The same turns and mirrors carry the whole set onto itself, and each row onto the other rows of its family. Which rows share a family with each named row? Give them in list order.
These 18 rows form 3 families of 6 rows each.
q_498: [-1.56 -1.94 -0.99 -1.76  2.50 -0.28 -1.62 -0.71  1.95]
q_301: [ 1.81 -0.50 -3.14 -1.97  1.90  1.54  1.20 -1.16 -2.27]
q_777: [ 0.31 -2.00 -1.19  0.03  2.53 -1.45 -0.51 -0.53  0.72]
q_475: [-0.49 -2.81  1.69 -0.77  0.91  0.75  1.63 -0.56  2.14]
q_725: [ 0.03  0.82 -1.92  1.90 -1.17  1.01  0.48 -2.34 -0.56]
q_746: [-1.60 -0.65 -0.80 -3.62 -1.32 -0.69 -2.41 -3.59  0.27]
q_599: [ 0.50 -2.79  1.37 -4.43 -1.63 -0.59  1.30 -2.80  0.59]
q_83: [-0.79  0.06 -3.27 -0.91 -1.71  0.80  0.09 -3.82  2.73]
q_79: [ 0.48 -1.42 -1.35 -5.07 -1.97 -0.28  0.04 -4.20  0.18]
q_987: [ 1.80 -2.14 -2.24 -3.97  0.18  2.10  3.08 -2.07  0.55]
q_177: [-0.68 -0.26  1.38 -3.26 -1.68  2.45 -0.50 -2.75 -2.56]
q_449: [ 0.48 -2.10  0.35  0.92  1.89 -0.79  0.84 -0.31  0.30]
q_262: [ 0.23 -0.29 -2.25 -3.34  1.87  3.74  0.50 -1.21 -1.53]
q_64: [-1.43 -0.90  0.80 -4.04  0.40  0.68 -2.46 -2.11 -1.62]
q_668: [-0.65 -1.50  2.77 -2.26 -2.75  0.92  0.63 -3.00 -0.22]
q_44: [ 2.69 -1.59 -2.63 -1.86  0.99  1.20  2.76 -1.45 -1.48]
q_769: [-1.53  0.90 -0.57  0.47 -1.63  3.30  0.58 -2.61  0.32]
q_502: [ 0.51  0.35 -3.13  1.32 -1.23 -0.09  0.85 -3.07  0.57]

Same family as q_769: q_498, q_475, q_83, q_987, q_262
Same family as q_177: q_746, q_599, q_79, q_64, q_668
Same family as q_301: q_777, q_725, q_449, q_44, q_502

The same turns and mirrors carry the whole set onto itself, and each row onto the other rows of its family. Which rows share a family with each named row? Give them in list order.
These 32 rows form 4 families of 8 rows each.
q_575: [-4.15  2.59 -0.85 -1.32  2.20 -0.99  3.20  0.31 -3.36  0.40  2.02 -0.17
 -1.73 -0.69  1.09 -0.75]
q_875: [-1.21  0.88 -0.96 -2.60  2.47 -0.36  3.35  3.65 -3.02 -0.80  1.67  1.65
 -1.24  0.83  0.52  0.94]
q_222: [-2.96  2.94 -1.07 -1.78  2.98 -2.14  2.73  0.00 -2.87 -0.82  1.61 -0.52
  0.04 -2.00  2.08 -0.61]
q_134: [-0.47  0.13  0.34 -2.24  1.59 -1.18  2.61  2.41 -2.64 -0.35  0.18 -0.81
 -1.17 -2.07  0.16 -0.32]
q_710: [-1.94  2.20 -0.66 -2.20  2.62 -1.78  3.28  0.06 -3.25 -0.76  1.07 -0.68
  0.62 -2.13  1.98 -0.24]
q_657: [ 1.16 -1.30  1.64  3.15  2.64 -2.89 -0.91 -0.25 -1.38  2.09  1.26  1.94
  1.85  2.27  3.91  1.68]
q_145: [-2.84  2.13  0.64 -1.56  1.86 -0.71  3.61  0.80 -4.13  1.02  0.82 -0.91
 -0.07 -1.34  1.28 -0.41]
q_553: [ 0.03 -1.90 -0.35  1.35  4.03 -1.45 -1.06  2.42 -2.39  2.98  3.72  3.43
 -1.32  3.24  2.70  0.14]
q_795: [ 1.51 -2.57  0.80  1.29  3.97 -1.47 -2.38  1.77 -2.07  2.24  0.76  1.83
 -1.44  2.65  2.34  0.58]
q_560: [ 1.57  0.98  1.90  3.64  3.59 -3.30 -2.84  0.19 -1.26  2.49  1.27  0.83
  0.13  0.92  3.18 -0.29]
q_858: [ 0.02 -0.28  0.38  2.60  4.04 -2.67 -3.28  0.31 -0.99  1.77  2.14  2.15
 -1.92  2.64  2.58 -0.10]
q_691: [-3.47  3.45  0.15 -0.76  1.58 -1.49  3.34  0.31 -3.53  0.79  1.85 -0.83
 -0.58 -1.33  1.64 -0.85]
q_600: [ 0.32 -0.82  1.26  3.58  3.00 -3.23 -1.67 -0.58 -0.88  1.84  2.24  2.46
  1.19  2.68  3.85  0.97]
q_227: [ 2.80 -0.84  2.55  2.15  3.18 -2.04 -1.72  1.40 -2.16  2.66 -0.21  0.67
  0.85  1.36  2.96  0.53]
q_804: [-0.10  1.48  0.40  3.36  3.58 -3.26 -1.52  1.06 -1.63  2.63  4.65  2.90
 -0.45  2.06  3.08 -0.97]
q_585: [-2.09  2.81 -0.71 -0.46  1.74 -2.89  1.04  0.77 -1.18 -1.16  2.53  0.10
 -2.39 -1.85  0.10 -1.67]
q_688: [ 0.07  2.34  0.70 -1.36  1.39 -1.25  3.61  3.40 -3.24  0.02  0.77 -0.19
  1.17 -1.10  1.02  0.47]
q_607: [ 0.26 -1.26  1.62  2.69  3.26 -1.20 -0.51  0.46 -0.46  2.73  3.00  2.35
 -0.56  3.52  3.36  2.50]
q_489: [ 2.05 -2.19  1.60  1.09  3.08 -1.17  0.12  2.88 -3.63  3.88  2.02  2.11
  1.48  1.76  2.92  0.33]
q_763: [-3.20  1.97 -1.60 -2.29  3.15 -1.43  2.66  0.20 -2.74 -1.16  1.50  0.16
 -0.79 -1.80  1.72 -0.33]
q_133: [-2.05  0.00 -1.38 -2.13  2.13 -1.21  1.56  1.74 -1.97 -1.21  1.57  0.25
 -2.90 -1.02 -0.17 -1.00]
q_328: [-0.95  5.20  0.46  0.34  1.54 -3.13  2.57  1.80 -2.27 -0.43  2.59  0.09
  0.46 -1.07  1.07 -0.72]
q_714: [ 0.78 -2.32  1.26  2.56  2.85 -2.13 -0.83  0.38 -1.56  2.02  1.24  2.39
  1.37  2.95  3.63  1.81]
q_768: [-2.37  1.32 -1.04 -2.90  2.83 -1.20  3.35  0.59 -3.07 -0.80  0.86 -0.06
 -0.21 -1.79  1.58  0.02]
q_706: [ 0.10  0.20  1.94  3.35  2.97 -1.73 -0.84 -0.01 -0.04  2.69  3.38  1.98
 -0.03  2.98  3.64  1.99]
q_377: [-2.79  3.18 -1.48 -0.59  2.35 -1.90  2.14  2.30 -1.67 -1.40  3.71  1.67
 -1.87  0.33  0.69 -0.27]
q_27: [-0.54  2.62  0.85 -0.73  1.21 -2.57  1.91  1.15 -1.95 -0.58  0.74 -1.40
 -0.40 -2.98  0.35 -1.36]
q_667: [-3.49  1.66 -0.30 -2.06  2.18 -0.37  3.58  0.88 -3.93  0.87  1.45 -0.24
 -1.23 -0.77  1.21 -0.26]
q_393: [ 1.99  1.42  2.10  3.44  2.71 -3.32 -0.32  1.60 -2.90  3.78  3.09  1.04
  2.51  0.68  3.41 -0.63]
q_7: [ 0.17 -2.01  0.61  2.91  3.26 -2.60 -1.35 -0.14 -0.89  1.74  2.03  2.82
  0.44  3.40  3.60  1.45]
q_159: [ 1.15  0.16  2.98  3.20  2.41 -1.67 -0.51 -0.07 -0.53  2.99  2.73  1.18
  0.66  2.64  3.83  2.08]
q_298: [ 1.38 -1.20  2.39  2.51  2.86 -0.96 -0.17  0.81 -0.85  3.05  2.30  1.88
  0.59  3.34  3.53  2.53]

Same family as q_607: q_575, q_145, q_691, q_706, q_667, q_159, q_298
Same family as q_768: q_222, q_710, q_657, q_600, q_763, q_714, q_7
Same family as q_134: q_795, q_560, q_858, q_227, q_585, q_133, q_27

The same turns and mirrors carry the whole set onto itself, and each row onto the other rows of its family. Which rows share a family with each named row? Give them in list order.
These 32 rows form 4 families of 8 rows each.
q_288: [ 1.10  1.01 -0.79  3.18 -3.10  1.73  2.09  4.91 -3.99  3.36  1.42 -2.04
 -2.94  2.50]
q_565: [ 0.11  1.33 -0.31  2.68 -3.16  2.13  2.47  4.64 -3.06  2.81  0.82 -1.76
 -2.43  3.52]
q_140: [ 0.02  0.67 -2.25  0.25  1.11  4.25  1.03  3.15 -3.62  0.53  3.92 -0.12
 -1.26  2.73]
q_252: [ 2.29  0.88 -1.13  0.77 -2.32 -1.00 -1.09  1.91 -3.83 -0.68  3.74 -0.57
 -4.31  3.24]
q_733: [ 2.90 -0.67  0.41  1.22 -2.72 -2.57 -0.57  3.95 -3.95  1.31 -2.09 -1.23
 -1.39  1.51]
q_455: [ 0.13 -0.11 -1.71  1.16  0.29  4.11 -0.19  2.06 -2.53  0.91  4.63  0.12
 -1.84  3.54]
q_544: [ 1.49  1.11  1.13 -0.23 -1.75  3.52  0.16  1.09 -1.23 -0.58 -0.61 -1.20
 -1.46  3.71]
q_15: [ 0.30 -0.43 -2.67  1.48  0.68  3.77  0.45  2.83 -2.48  0.61  4.79 -0.29
 -1.08  2.81]
q_855: [ 2.23  0.62  1.14 -1.08 -2.09  3.10 -0.65  1.43 -1.87 -0.65 -0.66 -0.76
 -1.59  3.62]
q_963: [ 2.49 -2.33 -1.81 -0.81  1.27  0.25 -2.80  1.88 -2.84 -1.68  0.81  0.28
 -1.15  1.54]
q_465: [ 1.08  0.89 -0.36  1.75 -2.91 -1.52 -1.15  1.98 -3.54 -0.40  3.58 -1.38
 -3.53  2.33]
q_345: [ 3.23 -1.06 -0.56  1.50 -1.76 -2.00  0.07  4.07 -4.21  0.95 -3.04 -1.23
 -1.15  1.16]
q_908: [ 1.50 -2.00 -3.41  3.52  0.34 -0.84 -0.13  5.82 -5.58  1.56  2.49 -0.38
 -1.49  2.05]
q_728: [ 1.21  0.58 -1.79  1.33 -3.17 -0.77 -1.75  1.95 -3.74 -0.61  3.95 -1.35
 -3.01  2.73]
q_932: [ 1.77 -2.86 -3.09  3.04  0.21 -1.42  0.00  4.97 -5.04  2.41  2.38 -0.13
 -1.67  0.69]
q_647: [ 1.90 -1.60 -1.63  1.13  1.42  3.37  1.86  4.93 -2.09  2.66 -1.18  0.53
  0.26  1.99]
q_713: [ 1.25 -1.30 -1.24  1.76  1.05  3.16  0.51  4.59 -3.37  2.81 -2.24  0.17
  1.33  1.81]
q_562: [ 3.37 -1.18 -0.28  2.19 -2.51 -2.22 -1.58  3.28 -3.68  1.52 -2.51 -0.38
 -1.78  2.28]
q_369: [ 0.09 -0.80 -2.86  0.80  0.81  4.40  0.51  2.41 -2.86  0.84  3.81  0.21
 -1.24  3.72]
q_292: [ 3.00  1.27  1.82  0.15 -2.18  3.00  0.26  1.74 -1.78 -0.02 -0.75 -1.17
 -1.18  3.94]
q_692: [ 0.89 -2.00 -3.76  3.11  0.25 -1.29  0.74  4.90 -4.83  2.75  2.36 -0.28
 -1.06  1.64]
q_715: [ 0.84  0.73 -0.31  3.73 -2.81  2.00  3.06  4.10 -3.46  3.32  0.85 -1.59
 -1.95  2.64]
q_980: [ 2.95 -2.70 -2.11 -0.75  1.35 -0.16 -2.43  1.83 -3.58 -0.76  0.84  0.65
 -0.18  1.60]
q_407: [ 2.12  1.61  0.90 -0.88 -1.49  2.83 -0.29  0.57 -1.55  0.65 -1.09 -0.22
 -1.44  2.91]
q_304: [ 2.19 -2.18 -1.48 -0.57  1.71  0.52 -2.20  1.45 -2.77 -1.44  0.24  1.10
 -0.03  2.16]
q_463: [ 1.01  1.53 -0.54  3.29 -3.94  1.94  2.55  4.51 -3.65  2.50  0.77 -0.22
 -2.12  2.47]
q_822: [ 2.28 -2.57 -1.74  1.17  1.49  3.57  1.38  4.10 -2.68  2.18 -1.90 -0.05
  0.54  2.04]
q_367: [ 2.45 -2.00 -2.01 -0.75  2.63  0.15 -3.07  1.80 -3.47 -0.23  0.61 -0.40
 -0.90  2.54]
q_291: [ 1.86 -2.07 -0.65  0.66  1.24  2.66  1.74  4.40 -2.94  2.78 -2.21  0.42
  0.56  2.36]
q_745: [ 0.53 -2.37 -4.02  2.58  0.77 -1.08 -0.43  4.58 -4.76  2.01  2.37  0.04
 -1.87  0.62]
q_999: [ 1.44  0.32 -0.90  1.57 -2.87 -1.27 -2.00  1.28 -4.64 -0.92  2.80 -1.54
 -3.26  2.54]
q_423: [ 2.91 -1.41  0.71  1.30 -2.10 -1.80 -0.27  3.38 -3.89  1.08 -3.08 -1.16
 -2.03  1.47]

Same family as q_465: q_544, q_15, q_963, q_932, q_715, q_822, q_423
Same family as q_407: q_140, q_252, q_908, q_713, q_562, q_463, q_367
Same family as q_745: q_288, q_455, q_345, q_647, q_292, q_304, q_999

The same turns and mirrors carry the whole set onto itself, and each row onto the other rows of its family. Which rows share a family with each named row? Give them in list order.
These 16 rows form 4 families of 4 rows each.
q_315: [-0.40  0.77  0.05 -3.18  1.30  2.81  0.44 -2.40  1.03  1.05 -1.18  0.06
  4.87  1.02 -0.53 -1.75 -1.03  0.27 -1.86 -1.02  0.87]
q_331: [ 1.10 -0.85 -1.64  0.38 -0.04  3.22  1.70 -2.06  1.75  1.60 -0.94 -0.02
  3.54  2.16 -2.27 -2.16 -0.06  0.39 -1.49 -0.57 -0.34]
q_535: [-1.44 -0.01  1.17  1.06  2.02  0.15  0.29 -0.58  4.87  1.29 -1.44 -0.40
 -0.16  1.69 -1.46 -1.12  0.70  0.51  2.60 -2.79  0.97]
q_846: [-0.15 -0.34  0.06 -3.77  0.38  2.39  0.99 -2.92 -0.69  0.69 -0.11  1.38
  4.09  0.84  1.94 -0.05 -0.26  0.95  0.91  2.18  0.80]
q_428: [ 1.32 -1.82 -1.70  0.09 -0.93  2.97  2.33 -2.65 -0.21  1.25  0.14  1.11
  2.89  2.15  0.28 -0.50  0.28  0.86  1.13  2.37 -0.34]
q_295: [ 0.71 -0.63 -3.13  0.34 -1.11  0.61 -1.00  0.70  0.54 -1.80  2.51 -0.13
 -0.13  0.07 -0.44 -0.58 -2.33 -1.06  3.76  2.57 -0.59]
q_973: [ 0.55  0.27  1.13 -0.95 -1.43  3.56  1.06  0.37 -0.46  1.90 -1.25 -3.59
 -3.49 -1.54 -0.36 -0.81 -2.18 -1.39 -1.18  0.32 -0.07]
q_253: [-0.82  1.13 -1.49 -2.84  0.55  0.08 -2.13  0.37  0.18 -2.41  2.19  0.08
  1.15 -1.10  0.77 -0.27 -3.05 -1.03  2.93  2.13  0.76]
q_101: [ 0.69 -0.14  1.11 -0.94 -1.76  3.27  1.20  0.21 -1.14  1.78 -0.80 -3.10
 -3.65 -1.72  0.29 -0.22 -2.11 -1.09 -0.55  1.19 -0.08]
q_755: [ 0.06  0.50  1.69 -2.05 -1.20  3.25  0.75  0.23 -1.32  1.65 -0.82 -2.95
 -3.35 -2.09  0.84 -0.20 -2.29 -1.13 -0.62  1.10  0.35]
q_671: [-0.81  1.89 -1.64 -2.20  1.17  0.49 -2.90  0.90  1.96 -1.83  0.96 -1.04
  1.89 -0.73 -1.64 -2.15 -3.64 -1.77  0.34 -0.97  0.58]
q_571: [ 0.13  0.87  1.63 -1.96 -0.85  3.53  0.60  0.40 -0.74  1.78 -1.23 -3.34
 -3.16 -2.06  0.08 -0.55 -2.40 -1.33 -1.42  0.25  0.21]
q_450: [ 0.60  0.28 -3.31  1.35 -0.42  0.73 -1.41  1.27  2.37 -1.37  1.44 -1.11
  0.51  0.33 -3.20 -2.25 -2.89 -1.52  1.09 -0.36 -0.65]
q_223: [-2.34  0.76  2.27 -1.49  2.81 -0.28 -0.44 -1.22  3.73  0.93 -1.39  0.07
  0.35  0.81  0.46 -0.26  0.24  0.64  3.14 -2.09  1.83]
q_591: [-1.91 -0.41  1.86 -0.81  1.75 -0.32  0.47 -1.35  3.01  0.85 -0.62  0.70
 -0.43  1.14  1.68  0.68  0.86  1.03  5.01  0.10  1.40]
q_518: [-0.86 -1.19  0.64  1.78  0.94  0.08  1.00 -0.87  3.78  1.36 -0.74  0.18
 -1.08  1.84 -0.28 -0.12  1.36  0.87  4.54 -0.66  0.71]

Same family as q_973: q_101, q_755, q_571
Same family as q_315: q_331, q_846, q_428

